In the rows, zero is written as 128.
Where one turn sends some rows of the set: a few examples, then the rows asked
riv: [139 105 110 149 159 171 138 152 121 132 107 128 104 107]
diziv: [149  96 132 162 103 138 145 161 142 105 105 150 155 133]
voz: [171 144 104 133 125  76 162 131 113 141 157 132 142 117]
satip: [ 97 113 110  96 133  89 118 115 149 142 133  92  99 126]
kegu: [ 95 152 123 135 151  94 131  80 136 110 139 138 154 130]
Gepod: [ 87 130 120 120 133  95 117 167 139 115 102 157  87 141]
bemi: [109 108 134  85 127  93 115 136 152 141 115  95  94 123]
tese: [167 137 113 120 128  97 163 130 119 154 156 134 168 108]
sigef: [129 124 116 163 117 176 146 144 121 142  88 139 112 106]
Keto: [ 92 150 148 111 103 114  86 150  92 144 127 122 105 122]
Zasim: [113 118 154 145 179 114 111 130 119 102 129 140 107 152]
gofim: [137 121 100 150 137 176 149 141 138 125  99 133 117  96]
zitak: [133 149 124 159  83 103 111 116  77 131 146 115 147 120]
kelom: [113 140 130 149  85 177 109 153 115 119 138 132 138 125]
zakub: [121 137 113 140 103  55 141 106 116 132  98 139 156 108]
Nutem: [ 98 111 140 105 100  94 113 134 143 148 116  97  89 143]
boru: [135 123 171 132 153 139 136 121 132 119 118 149 179 121]
Lebed: [155 160 112 139  98  84 162 134 109 155 156 143 144 129]

gofim goes to bemi
Zasim goes to kegu
Now these:
riv goes to satip
diziv goes to Gepod
Lebed goes to sigef
Keto goes to zitak

Where one turn sends some rows of the set: a few examples, then the rows asked
rus: [106 119 155 139 182 112 158 150  93  99  90  64 168  92 131 119 156  98
 156  74 147  92 120 121  55  74  72  84 139 158 105 129  93 172 179]
bepaf: [115 129 143 121 206 151 151 138  88  92 151 103 128 181 125 107 142  90
 127  79 182  88 155 156 131 132 124  86 171  97 148 124  96 166 195]
vibu: [100 130 155 113 244 118 174 129  88 106 117  56 128  69 122 135 132  73
 136  77  61 105 111 167 134 156  84  77 153 100  95  56  97 171 210]
sog: [107 120 120 127 198 124 101 160  93  91 177 111 113 104 137  78 152 113
 118  74  97 111 116 159 103 140  57  71 152  87  79 153  85 161 179]
sima: [ 98 126 155 112 244 122 175 124  88 108 114  61 130  68 114 139 123  79
 131  75  63 104 107 167 130 148  87  81 157  92  94  61  98 170 215]
defe: [125 138 143 124 207 150 156 148  85  89 157  96 129 182 136 107 153  86
 139  76 183  89 164 161 134 134 114  80 162 106 152 114  88 164 191]
fugi: [133 133 122 134 203 144 125 166  75  95 186 111 122 104 135  98 149 122
 139  62 113 115 131 171  94 115  38  74 145  78  88 141  64 151 188]
bel: [118 137 142 123 207 139 145 149  92  86 155  92 124 181 144  96 162  78
 135  82 174  88 160 157 141 150 118  76 160 116 150 115  95 170 184]
zini: [119 139 139 128 212 132 166 145  67 100 162  70  58  34 134  98 128  91
 163  74  97 160 145 180  71 119 125  98 123 101 108 107  99 157 162]
Tupof: [115 119 121 128 199 140 115 153  83  96 178 119 119 103 121  92 135 125
 120  67 108 111 118 162  91 118  54  79 158  70  81 155  79 154 190]
tiz: [ 72 119 130 119 201 105 129 126  95  92 131  49 162 127 116  90 140  92
 137  74 133 118 163 141  87 137 179  80 150 129 170 135 118 167 157]
renur: [101 108 163 122 192 121 164 150  84  99 165  39 142  98 130 183 109 100
  70  52 126 133  95 162  89 122 145  79 150  92 123  89 121 180 187]
gur: [126 125 165 131 198 130 183 164  72  97 177  29 147  97 145 194 121 100
  97  42 136 138 115 174  89 112 124  74 134  98 132  70 100 173 188]
seva: [ 99 117 155 136 180 103 149 150 100  97  89  62 166  93 136 111 161  92
 152  77 141  90 117 117  60  85  75  81 139 165 102 131  99 176 175]
rafu: [111 141 131 131 207 130 163 139  70  96 145  44 174 126 122 115 141 102
 176  56 154 126 191 162  77 106 148  81 134 122 184 112  85 152 167]
rugat: [125 134 120 133 202 127 111 172  84  89 186 103 116 104 151  82 165 112
 138  68 101 115 130 168 105 138  41  65 139  96  85 139  71 157 176]
Libi: [120 130 162 131 197 110 167 176  82  89 178  18 139  97 170 177 145  82
 100  49 121 138 115 172 105 141 124  62 124 124 129  64 105 180 172]
Rudo: [106 122 156 138 182 107 155 153  96  97  92  60 167  92 137 115 163  92
 159  75 144  92 122 121  59  82  70  81 136 165 104 126  94 174 175]
mide: [105 129 139 123 210 125 155 137  75  99 156  74  55  35 127  92 122  92
 147  81  92 156 134 173  73 126 138 101 131  99 104 118 112 162 162]
dekap: [113 133 139 125 211 134 164 137  69 102 158  75  58  35 123 100 117  96
 154  77  98 159 139 177  68 114 132 103 131  93 106 115 104 158 166]
loru: [107 127 143 119 204 140 140 141  96  88 149  99 124 182 132  96 151  83
 122  84 174  87 150 152 138 148 128  81 170 107 146 125 104 170 187]
mer: [106 131 156 114 245 128 183 127  83 109 117  61 131  68 115 145 123  81
 139  71  67 105 113 170 127 142  81  81 155  90  98  56  91 167 218]
bes: [ 95 138 129 128 205 105 140 146  85  87 143  35 163 126 142  93 162  85
 167  67 136 123 184 153  94 139 156  69 129 146 178 114 100 164 151]
Sira: [108 134 155 116 245 124 181 132  83 106 119  56 131  69 124 141 131  76
 143  73  64 106 115 172 132 150  78  78 149  98  98  52  90 168 213]
toz: [ 88 121 133 123 203 129 152 120  80 100 133  58 172 125  97 112 119 109
 147  62 151 121 171 150  71 104 169  90 156 106 176 134 104 156 173]
nipop: [111 136 137 127 211 122 156 145  74  98 160  68  54  34 138  90 132  87
 157  80  90 159 141 176  75 130 131  96 124 107 105 111 106 161 158]
duni: [ 99 115 156 136 180 108 152 146  98  98  88  66 167  92 128 115 154  96
 148  77 143  90 116 117  57  78  77  84 143 158 102 134  99 174 179]
gepar: [ 95 112 162 123 193 100 149 163  96  90 168  25 134  98 156 166 133  84
  73  58 113 133  96 158 104 151 145  67 140 119 122  83 127 187 172]

bel goes to loru
sog goes to Tupof
dekap goes to zini
Now these:
vibu goes to sima
rus goes to Rudo
bes goes to tiz
gepar goes to renur

Where one turn sends some rows of the set: a few examples, then the rows asked
memaf: [107 124 128 128 142  94  87 163 120 161 172 146 108 149  98 154 121 112
 141 143]
piden: [128 139 111 135  94 134 114 131 108 138 180 152 145 150 119 128 132 102
 181 140]
luz: [182 110 117 149 116 133 124 132 149 110 133 133  88 105 140 122 112 109
  92 136]
vife: [101 135 131 128 179  94 165 131 104 126 133 119 151 158 147 103 140 159
 162 128]
Deru: [146 101 134 128 166 158 132 144 111 125 114 118 129 118 131 119 143 161
  68 107]
fusa: [133 155 108 142  90 112 138 111 137 126 140 135 165 120 145 120 114 113
 183 155]
Dutu: [ 94 139 137  90 157 123 115 118 148 143 147 147 106 156  81 109 155 111
 129 101]
zemuf: [136  91 126 104 167 155 126 143 101 123 147 155 133 142 102 122 155 131
 102  87]
vegag: [115 110 139 130 138 170 132  86 134  93 117 139 118 101 114  97  96 113
 147 112]
Niv: [133 105 127 119 103 113 126 162 107 162 121 125 179 119 126 164 144 154
 105 149]
girif: [184 108 128 153 109 116 140 142 142 110 135 118  78 106 143 131 124 117
 105 144]
Zak: [105 148 132 106 128  84 104 179 153 120 136 130  83 149 107 118 132 103
 130 130]
betib: [125 100 125 141 110 158 110  76 157 120 119 127 139 109 103  86 131 125
 137 127]
desod: [ 92 121 145 135 181  98  97 144 125 142 139 114  96 160 107 101 147 140
 145 116]
nirup: [ 86 153 139 118 139 129 160 119  99 150 107 128 180 137 159 120 118 153
 148 124]
Zugi: [135 118 130 143 136 158 121  71 142 103 118 141 126 107 125  92 104 107
 153 116]
vebe: [141 156 138 106 150  75 121 130 146 142 156 130 100 147  94 149 159 113
 149 149]
zelu: [127 138 119 134  92  86 152  96 162 132 116 123 153 115 139 118 119 124
 157 168]
Vad: [137 135 104 147  76 112 146 116 137 135 162 138 154 120 135 127 125 112
 178 150]
Lig: [127  95 147 142 152 137 132 130 123 146 103  98 118 119 136 117 133 173
  69 140]
disuz: [ 82 145 162 103 111 139 144 104 109 155  88 125 167 124 136 135 116 140
 138 141]
lupo: [111 130 147 113 164 140 136 104 122  88 121 155  98 124 125 112  79  96
 151 124]
zef: [142 134 133 116 104 120 137 184  92 156 117 127 157 131 157 158 141 143
 101 129]
govo: [152  87 135 137  96 125 107 140 150 117 101 133  98 100 130 128 103 106
  93 137]
ranaf: [ 88 156 160 101 186 118 110 125 120 134 139 130 102 140  91 142 114 127
 141 146]
bor: [182 134 122 148 142 111 141 131 138 109 165 114  77 140 132 118 146 125
 119 156]
nula: [130 136 136 109  86 124 145 191  95 142 126 128 145 124 146 165 128 133
 111 138]
Lasi: [ 88 141 152 122 148 123 174 109 101 137 104 116 161 132 152 114 126 158
 159 123]
nove: [118 159 148 100 107 124 141 193  94 129 128 133 103 153 154 143 120 116
 110 136]
legi: [131  85 133 127 164 161 145 133 106 136 130 125 134 121 120 119 147 165
  82  99]

bor goes to lupo
zef goes to Deru
legi goes to girif
Now these:
Lig goes to govo
memaf goes to desod

Where one turn sends some rows of the set: a few examples, then the rows asked
pezos: [124 160 198 127 159 124 161 176 170 132 160 122 128  94 138 140 135 128
 150  99 144 116  91]
rotad: [136 146 155 134 112 164 101 162 154 106 153  92 186 143 142 146 164 110
 197 155 175 131 109]
Rerag: [148 156 193 130 158 117 157 171 171 135 167 129 142 107 135 145 135 120
 145  91 141 116  86]
Sofi: [158  97 175 142 119 168 142 192 166 157 180  91 152 148 106 138 116 125
 162  85 193 142 113]
dato: [142 133 122  99 174 187 107 167 183 182 117 101 103 146 131  95 110 135
 150 154 195 127 100]
Feles: [136 153 202 132 157 122 159 160 165 141 171 119 138  90 131 122 124 117
 147  93 148 118  81]
botu: [146 138 116 113 155 195 112 186 185 180  99 105 108 154 119 107 102 134
 155 137 194 136 101]
Muvo: [127 164 106 132 106 125  94 175  87 108 173 101 111 129 130 106 115  96
 163 154 161 126 116]
Vagas: [133 150 101 146 106 129  91 191  88 104 172  89 128 131 134 113 119  95
 155 152 169 125 111]
fupuv: [144 170 207 142 154 126 149 172 178 131 158 129 136  97 129 138 139 110
 152 100 156 110  89]
diro: [124 153 112 140 100 133  92 199  85 106 176 107 122 139 113 104 120  96
 168 148 170 119 100]
Vadu: [131 130 117 101 169 179  96 179 190 180 105  95 112 158 123 103 108 125
 145 131 194 128  99]
Rifif: [138 133 121 105 179 180 112 183 171 181 104  99 103 150 124  89  99 127
 146 133 197 132 111]
guza: [115 155 103 146 106 130 113 183  89 117 181  87 124 139 131 104 119 101
 172 158 163 122 114]
nopel: [161 121 125  99 126 187  77 163 169 150 172 134 161 136  95  86 136  81
 142 126 177 111 113]

Rifif goes to pezos
botu goes to fupuv
Now these:
guza goes to dato
rotad goes to nopel
Vagas goes to Vadu

Where one turn sends some rows of the set: a few examples, then the rows asked
soman: [ 83 135 179  82 118  76 117 162 155  93 123 154 155 148 126 128 150 116
 183 136 160 102 114]
nuren: [126  82 158 110 125 133  86 151 166 105  99 159 172 177 106 147 135 110
 176 139 165 133 119]
los: [ 91 103 161 100 134  96 111 150 178 115  87 179 161 169 111 155 163 116
 165 138 179 122 106]
zezu: [101 103 203 130  90 108  78 133 134 115  98 157 169 177 108  97 112  86
 157 139 152 115 126]
Makon: [168 125 240 146 144  90 115 110  87 117 111 142 151 177  66 153  95  74
 147 112 148 116 119]
roba: [104 125 180 101 164  68 143 139 163 122  86 184 145 163  96 186 171 115
 155 125 186 117  95]
govu: [108 141 166  82 159  41 154 124 127 103 105 162 147 143  90 165 161  85
 130 114 157  91 113]
ferag: [ 96 157 198  83 149  46 148 151 141 100 122 158 139 143 109 159 157 115
 172 123 166  96 103]
karop: [114  95 220 179 159 107 140 114  83 142  68 131 124 142 148 130 155 117
 157 130 173 102 140]
Zigi: [110  93 217 179 155 109 137 116  85 142  67 131 126 142 151 126 155 118
 158 131 173 102 141]
Muro: [112  90 171 100 107 102 105 139 145  85  76 125 209 180 101 133 136 105
 191  92 163 112 117]
kerez: [156 135 180  94 175  57 152 116 102  97 118 143 147 149  70 181 137  76
 133 105 146  98 118]
lefu: [166 106 201 113 150  88 133 120 106  87  86 113 195 179  66 177 122  96
 183  71 159 113 111]
lapin: [118 115 177  92 110 112  92 163 143  83 134 133 167 158 119 120 122 110
 193 138 145 113 126]
pef: [119  83 220 172 165 118 147 100  83 124  77 121 127 132 140 134 157 116
 159 127 157 107 156]
pib: [116  79 216 172 159 123 141 103  86 123  77 120 130 133 143 127 157 116
 160 129 156 108 157]
gudu: [156  95 152  97 128 117  96 132 116  82 125 126 175 161  90 133 112  75
 153 124 130 112 139]
Rula: [113  87 220 170 167 111 152 100  85 125  75 124 124 130 140 135 163 117
 156 126 160 105 153]
mizo: [107 100 139  85 112 101  97 140 142  88 112 145 175 156 110 117 136  83
 150 133 141 103 134]
Zov: [120  93 221 182 160 111 139 113  79 142  70 128 124 142 146 131 151 116
 157 128 171 103 141]
niva: [ 84 148 228 124 133  40 138 118 127 132  86 181 140 163  94 142 146  90
 135 122 171  98 102]
noso: [142 158 214  96 171  53 155 140 113  97 133 143 136 146  86 182 137 107
 172 111 158 102 104]
Bosas: [173  84 175 122 147 140  93 140 138 101 110 143 169 181  83 169 115 101
 175 127 157 139 120]
tive: [107  79 213 170 155 122 140 104  91 123  75 123 131 133 147 123 160 117
 160 131 158 107 157]
neb: [180 113 172 102 159  95 123 120  95  87 128 125 162 157  70 165 112  72
 144 110 133 109 132]
bipel: [112  90 215 179 152 114 133 116  86 141  68 129 127 143 152 123 153 118
 159 132 172 103 142]
liro: [135 148 245 137 154  51 142 108  98 129  99 163 137 167  70 164 123  81
 135 110 162 105 105]
zos: [ 84 123 146  77 128  63 127 136 148  98 102 163 161 147 110 133 160  89
 139 128 154  93 122]
fedo: [122  90 219 182 157 115 135 114  79 140  71 125 127 144 146 128 148 116
 159 129 170 104 142]
vavu: [151 103 220 144 111 118  82 122 105 110 110 140 167 181  84 120  90  77
 158 127 143 121 129]
Nomon: [140 124 205 105 158  56 157 119 115  95  77 129 184 171  70 186 145 101
 174  69 171 104 100]
zame: [ 99 126 192  95 141  47 154 128 138  99  67 143 186 169  89 169 163 108
 173  78 179  99  98]
supe: [ 67 126 208 121 101  70 106 131 145 125  86 178 155 168 112 109 140  92
 145 136 166 103 113]
Buf: [118  88 217 181 153 117 132 115  82 140  70 126 128 143 149 124 150 117
 160 132 169 104 143]
supeg: [103  87 217 168 163 109 151 102  90 126  72 128 125 130 145 131 167 118
 157 128 162 104 153]
kir: [101  83 214 167 157 114 145 104  93 125  73 127 128 132 148 125 166 119
 158 131 161 105 155]
sevab: [178 137 212 106 163  90 130 140 101  87 145 122 148 155  80 174 110 100
 181 112 143 113 118]
Pumo: [165 116 193 104 132 119  99 152 116  80 146 118 163 160  97 143 103 102
 192 125 137 119 128]
kino: [152  89 184 111 124 110 108 131 121  82  86 111 207 184  81 150 117  98
 191  82 155 117 119]
mosun: [152 126 197 114 186  75 149 128 135 119  98 167 141 167  73 209 150 107
 154 112 177 122  97]
Borun: [ 85 107 175  93 115  70 128 138 153  94  67 141 199 172 104 142 158 110
 182  90 175 103 106]
Vodo: [186 106 194 124 178 111 124 129 123 109 110 148 153 176  67 200 123 100
 165 114 162 134 109]

soman goes to lapin
neb goes to kerez
Muro goes to kino
Now these:
los goes to nuren
zezu goes to vavu
pef goes to Rula
Buf goes to fedo

Where one turn sends some rows of the set: a few examples, then the rows asked
gokit: [109 156 130 117 173  95 153 122 129  84 134 110 128]
nit: [117 123 100 166 125  98 194 135  94 162 103 118 139]
ges: [136 146  98 134 139  98 187 148  79 123 111 106 160]
mot: [156 115  64 147 146  81 162 102 108 122 157 135 127]
dezet: [129 162  71 145 162 105 169 126 109 181 107  82 166]
fem: [130 144 126 139 140 114 187  89  86 175  95 123 110]
gom: [141 172 125 133 172 109 141  82  82 174 129 141 136]
suvo: [131 164  64 124 185  93 119 126 138 172 124 134  79]
vukat: [153 114 127 159 155 116 120 136 117 173 102 109 113]
teg: [137 174  53 101 158  91 178 117 164 129 124 121 137]
taz: [144 107  93 127 158  65 160  99 105 129 148 166 135]
giru: [103 150  83 128 166 124 117 140 158 180 141 122 106]
Tiku: [110 112 114 133 146  88 169 128 148 152 139  74 114]
kefa: [116 195 101 108 148 112 192 114 126 126  94 149 117]
nenal: [106 134  75  71 171  96 175 107 158 142 127 130 127]
Gabem: [149 185  99 137 169 113 148  83  80 149 137 114 110]
Menam: [131 129  86 136 149  88 151 184 146 115 106 126 139]
Bovon: [127  89 107 171 142  96 150 130 126 165  99 142 113]
luni: [142 105  99 140 171  65 158 112 131 168 109  82 101]
vula: [131 137  71 161 190  94 110 144 119 132 111 138 157]
Pobul: [138 174 128 127 160 116 145 153 151 144  83  92 125]
bekip: [109 149  82 146 152 106 143 160 154 126  98 173 124]
Kunom: [121 167 103 113 166 114 145 115 157 142  87 172  91]
Naz: [120 169  82  83 160  64 193 118 151 143 123 136 128]
duka: [138 106 118 143 147  65 161 121 161 174 124 101 120]
dugi: [161 133 110 113 167 117 115 111 141 140 111 161  90]
Vaka: [163 140 113  92 148 114 175  81 106 164 110 124  98]
pom: [130 185  66  91 156 114 172 141  96 130 115 155 134]
difo: [124 176 143 141 149 120 176 111 126 140  76 113 131]
Bogal: [143 115  55 107 142  99 169 128  93 174 128 154 111]
tavi: [119 112  68 143 142  93 159 134 114 146 119 186 105]
Rada: [109 167  87 138 154  81 177 146  97 196 121 101 149]
bife: [116 162  94 161 172  86 118 160 111 135 135 156 150]
davom: [ 89 154  83 108 172 109 172 126  93 188 120  95 142]
fanob: [123 167 123 129 171 145 125  86 104 155 140 123 135]
lasel: [125 168  90 119 174  99 121 126 159 198 121 148 106]
tuvo: [142 160 122 122 196  84 144 100 138 103  93 104 131]
dobab: [130  89 102 123 159 104 151  85 113 128 152 138 141]
guf: [139 168 148 135 165  81 154 111 142 104 120 117 143]
toves: [ 90 136  85 142 182 103 124 150  86 130 141 139 143]

gokit goes to Tiku
guf goes to duka
vula goes to tuvo
Now these:
kefa goes to nit
dugi goes to Vaka

